One vector is turned by the same rotation once a step. Each row is the vector after some number of steps, and that number follows the row.
The counts run from 0 to 328.
[179 128 125 123 187 115 107 147 132 122 112 165 139 118  89 138  85  97
 176  97 149 121 153 159 121 104 132 161 127 146 133  96 131 165 149]  316
[120  82 166 114 129 144 167 147 125 136  97 132 151 113 166 116 164 151
 162 120  92 138 116 142 147 146 152 146 114 119 158  81 132 185 134]  153
[160 174  87 138  98 147 116 128 121 103 148  85 136 102 172 115 145 113
  95  97 111 175 130 111  88 158 148 140 133 112 100 140 149  99 167]  193
[142 176 161 120  95 122  92 128 179 139 147 151 147  74 139 117 136 164
 111 141  87 176 151 155 151 136 148 119 146 134 175 126 112 149 137]  129
[134 128 123 132 146 100 111 124 105 111 108 124 160 142 101 112  85  78
 128 158 159 143 112 156 129 106 146 123 134 164 170  45 123 158 133]  70
[129 130 124 138 147 103 105 122 110 124  97 122 155 141 104 107  89  82
 137 163 156 139 122 146 115 116 152 113 122 162 167  48 111 173 134]  71
[139 184 132 171 131 110 112  87 126 120 179 150 138 134  60  89  87 147
 113 110 146 116 113 120 113 112 136 154 140 167 120 137 141 145 112]  48
[163 100 114  76 150 117 128  89 126 109 143 170 116 146  85 118 110 115
 137  89 123  83 126 138 170  89 142 126 109 175 105 109 138 143 116]  298
[178 119 112 111 165 112 114 147 127 113 130 163 140 117  75 157  96  95
 162  90 156  97 156 164 144  86 121 169 146 145 141 110 139 132 146]  314
[156 153  86 137 137 111  44 151 171 164 138 149 157 122 112 132 122 121
 120 108 136 122 156 122  95 112 139 156 145 159 128 157 118 156 128]  326
[120 140 110 147 135 114  97 119 124 147 122 117 163 107  53  92 110 119
 119 147 186 131 110 153 129  85 113 109 161 159 183 101 138 121 125]  66
[143 162 105 125  54 135 146 112 108  72 113  85 121 135 176 134 150 130
 141 151 125 160 105  96  88 124 123 127 152 119 114  91 106 114 151]  208
[129 158 130 122 120 152 141 113  99  94 144 103  91 200 140 172  93 133
 153 138 111 104 155  98 147 162  67 132 118 133  99 145 129 119 138]  240
[119 154  94  88 107 137 156 123  83  87 128  65 113 172 130 164 163 139
 139 170 116 129 126  86 124 127 123 113  94 106  96 137 141 124 125]  225
[169 146 144 135 120 127  90 130 125 159 121 115 157 153 117 164 142 131
 196 138  98 113 109 112  90  55 136 160 130 136 111 143 144 151 128]  14
[121 115  98  90 144 135 139 100  90  90 127 122 116 157 178 110 152 132
 147 152 123 178  80  78 127 117 126 115 110 136  86  85 162 120 120]  217
[134  98  93  92 152 117 126 130 137 139  97 148 105 151  72 102 101 132
 136  79 168  62 172 133 143 140 139 104 105 136 100 133 111 147 121]  303
[119 119 149 107 110 125  87 131 178 138 138 168 143  76 156  86 132 163
 119 134 115 161 132 145 182 133 121 112 176 138 179 118 133 106 118]  132
[144 124 118 129  87 127  91 154 134 153  84  96 139 179 126 161 125 130
 195 126 139  81 141 110 101  89 126 135 157 102 110 148 126 112 129]  10
[103 123  94  99 155 145 140 111  89 115 105 114 102 160 163  97 150 146
 156 155 134 171 101  77 109 135 132  95  92 122  86 102 144 139 115]  219
[122 108  89  95 116 140 128  89 104  88 138 127 117 143 174 105 157 148
 145 157 134 158  76  82 129 105  93 124 150 144 109  97 157  94 117]  215
[128  85 132 143 177 156 187 159 112 140 123 107 131 103 148 113 146 145
 130  78 112 131 140 132 119 176 145 159  91  89 119 133 154 151 144]  170
[120 151 162 123  74 107 126 147 180 108 131 132 126  97 149 141 104 140
 110 143 120 131 178 166 160 153 131 123 168  94 177 125  83 118 139]  125
[104 113 144 107 120 119 100 153 163 162  92 137 148 106 168  71 135 161
 122 133 111 164 148 133 163 167 176  85 125 100 157 110 125 152 127]  138
[136 143 124 143 151  99 110 106 111  94 155 157 137 164 101  83  52  93
  97 104 162 120 123 134 150 127 166 125 137 139 126  95 156 120 121]  53
[110 140 169 129  93 113 128 150 179 122 118 140 114  91 142 133  94 151
 113 143 138 138 178 165 148 164 127 115 169  92 175 122  78 126 132]  124
[ 98 157 165 141 194 149 106 134  88 158 113 117  99 159 114 132  86 108
 155 120 120 147 155 123 105 146 107  95 105 102 103 142 143  88 149]  252
[133 135  85 136 122 146 123 128 122 125 137  96 128  76 147  89 160 139
 114 108 153 175 106 116  88 121 114 130 167 108 120 140 156  59 147]  197
[122 168 152 105 112 122  81  77 118 172 121 117 132 139 107 124 150 116
 116 120  87 103 123 121  99  84 166  74 104 141 100 156 115 111 125]  276
[134  68 126 120 175 150 176 149 106 119 142 114 142 110 158 118 154 131
 119  75 101 128 121 133 157 161 150 170 100  97 123 125 175 137 144]  168
[138 104 114  90 178 123 127 110 131 147 110 166 106 141  76  96 100 134
 148  83 144  89 154 132 139 130 155 107  87 147  92 117 126 172 117]  301
[116 123 154 150 168  92 158 124  90 109 151 140 126 159  99 132  85 108
 135 103 157  96 101 131 114  90 169 159 129  84  99 118 153 132 107]  37
[117 109  84 121 153 115  72 115 143 172 143 118 163 133  96 124 147 125
  90 174 132 128 107 122 125 110 119 122 114 192 160 118 118 167 103]  81
[126 127 108 168 126 156 138 130 134 120 120 123 109 111 183  75 111 139
 118  74 144 160 139 110  81 198 115 153 144 113 103 121 124 111 159]  188
[115 124  95  89 154 143 137  99  89 101 117 123 107 161 173 103 153 137
 154 157 121 178  84  80 115 126 134 109  97 125  89  86 157 136 117]  218
[122 123 125 144 101 108 109 120 135 137 148 124 139 200 136 145 117 126
 124 111 125  50 109  95 108 107 150 152 143 113  81 170 130 127 102]  27
[160 135 128 127  92 126  91 145 127 139 104  96 149 173 127 183 139 110
 191 135 109  94 126 110 111  65 136 154 146 116 111 141 141 122 139]  12
[153 195 144 166 112 100 134  90 124  99 185 132 134 148  72 126  91 123
 110 113 127 100 116 123 114 104 156 157 133 148 122 133 130 154 119]  46
[111 112 145 159 133 113 102 124 137 165 118 146 127 193 139 116 111 140
 162 117 126  83 115  90  78 119 145 144 117 120  72 142 113 167  93]  24
